In the rows, 128 means zero.
One turn or mirror swaps these rows in pairs. Which row does each one swap with?
The rows were stretched afterwards, more along some directions than others.
pil: [106 128 110 147 138 112 150 141 134 143 126  97 104 147 139 130 149 150
 149 115 109]
ledig: [ 97 140 173 175 132 147 150 138 117 117 109 152 137 113 180 131 167 126
 134 117 108]
Figur: [119 130 142 129 151 147 132 140 129 107 104 110 133 131 136 120 120 141
 147 103 135]
Remun: [158 154 125 119 110  88 109 142 116 126 134 126  92 138 133 134 156 120
 134 115 130]
vonid: [135 138 158 174 128 114 133 120 105  89 157 138 126  92 144 120 140 120
 126 120 113]
Rosaf: [140 145 135 122 148 139 128 136 132 108 125 114 140 132 138 117 105 153
 140 122 125]
vimi: [104 137 123 141 136 136 136 127 128 138 131  98 101 168 150 143 160 142
 147 103 101]
setus: [141 126 117 103 134 105 110 165 109 152 122 117 104 141 127 125 144 142
 152 122 130]
kadi: [129 160 128 119 136 112 107 129 115 106 105 150 125 120 146 144 168 126
 147  75 146]
Bubel: [104 132 165 179 115 121 138 135 113 110 115 141 122 113 154 127 173 124
 146 121 105]
redu: [147 121 142 172 117  96 126 120 126  98 151 137 111  97 126 124 144 127
 127 109 108]
Duv: [139 137 152 171 129 103 132 117 117  84 143 130 127  88 135 131 138 127
 122 118 108]
sosel: [124 129 140 134 154 149 128 136 122 110 118 120 125 123 143 124 109 156
 151 104 129]
muf: [120 165 148 102 123 104 112 144 107  97 102 139 123 109 152 138 152 111
 141 101 129]
lali: [113 129 176 170 127 142 137 136 107 120 130 144 115 135 175 130 179 126
 140 121  93]
dobi: [126 144 131 128 133  99 109 142 107  95  89 163 112 100 154 126 151 119
 150  89 151]
Girid: [ 92 122 115 141 146 138 147 139 137 146 122  88 112 154 132 128 146 151
 143  99 114]
vut: [151 147 119 100 136  88  95 166 108 125 138 115 117 116 109 133 149 121
 142  96 143]
tiza: [104 153 170 177 119 124 149 136 120 105 104 147 132 115 176 125 175 115
 135 118 109]
Puv: [146 136 114 113 127  97 109 151 109 125 125 135  92 124 120 122 164 122
 137  93 144]
rane: [115 141 132 126 173 155 126 138 129 103 114 116 132 126 147 128 108 150
 147 116 136]
suta: [141 139 148 165 129 110 126 125 113  81 153 132 130  96 145 119 136 112
 122 118 109]
vuno: [106 141 153 169 127 119 135 152 122 110 116 145 116 107 163 133 164 120
 144 124 104]
Kinug: [137 135 137 134 152 153 124 133 114 108 114 118 134 134 149 122 116 151
 151 105 141]
Mup: [108 140 173 191 132 136 146 136 109 106 117 152 131 105 181 125 169 128
 146 119 108]
lales: [ 81 129 120 135 141 135 142 139 131 139 104  83 109 158 124 134 149 145
 153 102 117]
dedov: [128 155 130 116 143 108 105 145 111  90 117 166 116 124 166 148 148 127
 132 103 143]
Zer: [145 129 139 170 141 119 124 119 119  95 156 138 118  85 129 131 145 138
 135 115 115]
Ped: [ 93 128 114 134 136 124 144 146 132 136 118  89 114 161 139 131 146 142
 138 114 116]
gulo: [138 161 126 114 133  91 101 139 110  88  98 157 117  98 142 147 151 129
 147  99 142]
tuga: [ 99 125 109 132 145 136 153 152 130 147 126  89 109 140 134 129 137 136
 146 104 108]
Lizaz: [135 160 142 118 126  86 111 142 104  94  92 145 127 102 145 135 152 116
 150  80 152]
rom: [147 163 113 122 133  96  97 145 102 100 112 145 118  91 139 162 147 123
 150  94 144]
zez: [149 139 117 100 116  90  92 159 110 134 137 114 104 126 104 139 160 115
 132 102 128]
Bak: [135 141 139 163 138 109 113 139 107  82 155 140 131  76 136 129 133 117
 127 115 124]
golo: [125 142 136 126 157 147 136 132 127 106 112 104 136 145 141 110 116 135
 135 100 130]
kad: [122 147 146 136 155 151 143 125 119 109 111 118 136 144 148 112 120 145
 145  95 138]
puza: [135 143 134 122 157 145 129 147 118 116 118 110 133 128 148 119  98 149
 152 122 127]
vez: [152 138 110  85 129  78 100 156 128 126 126 130 105 130 102 123 136 132
 136 116 133]
zol: [142 140  93 109 151 101  90 169 110 140 141 112  95 133 108 136 145 126
 145  88 144]
Laz: [111 138 151 183 130 121 153 133 114 117 112 154 134  96 172 134 176 132
 140 126 112]
zes: [153 124 101  83 135  83 101 175 122 131 121 128 100 106 102 126 137 142
 145 111 133]
mirak: [124 163 128 143 134  90 113 139 113 113 114 153 112 106 150 153 167 117
 143  81 125]
riku: [163 144 123 115 121  89 103 151  95 132 140 114 106 150 118 137 168 123
 146  96 127]
fav: [106 126 159 170 137 143 159 136 112 104 111 159 136  93 175 122 167 121
 139 120 110]
gulor: [130 162 121 120 144 116  98 154  92  96 115 157 113 117 164 144 143 122
 150  89 155]
geb: [127 138 128 124 151 132 136 134 128 112  92 108 128 136 127 106 118 145
 148  89 147]
gokam: [143 134 133 117 128  88  99 171  93 136 134 111  94 126 123 133 152 126
 154 106 124]
dur: [ 96 137 159 163 142 147 153 143 115 113 102 155 135  87 170 124 179 128
 148 108 114]
talib: [129 129 135 160 132 103 125 127 127  84 147 127 120  83 127 132 142 122
 131 114 115]
sasa: [106 119 112 143 138 130 143 157 110 155 127  88 106 145 133 135 151 147
 159  94 112]
faz: [101 131 169 181 136 146 153 142  94 120 103 143 134 111 172 129 166 131
 155 111 118]
nurit: [140 168 137 129 121  86 102 132  98  97 110 139 114 111 143 155 143 111
 143 105 137]
zefu: [ 89 115 107 130 137 130 144 136 140 136 104  94 106 152 129 135 150 144
 141 110 121]
kedo: [163 141 108  97 121  86  87 164 108 136 140 110  97 132 102 140 140 135
 144 110 130]
lafi: [ 94 129 111 136 139 123 151 144 138 144 124 102 112 125 124 125 150 144
 147 103 112]
Rup: [136 162 123 107 135  85 102 152 105  97  92 143 113 117 146 142 149 125
 158  95 142]
geku: [143 128 137 166 135 106 133 117 124  94 150 143 126  83 128 127 148 126
 119 106 109]
non: [ 95 134 115 130 140 123 150 162 137 157 112  99 115 143 141 129 135 151
 147 109 110]
takag: [135 134 134 158 141 103 122 132 126  90 151 135 114  81 127 126 141 127
 128 104 114]

gulo swaps with kedo
Laz swaps with non
Zer swaps with sosel
dedov swaps with Remun
tiza swaps with Ped
puza swaps with geku

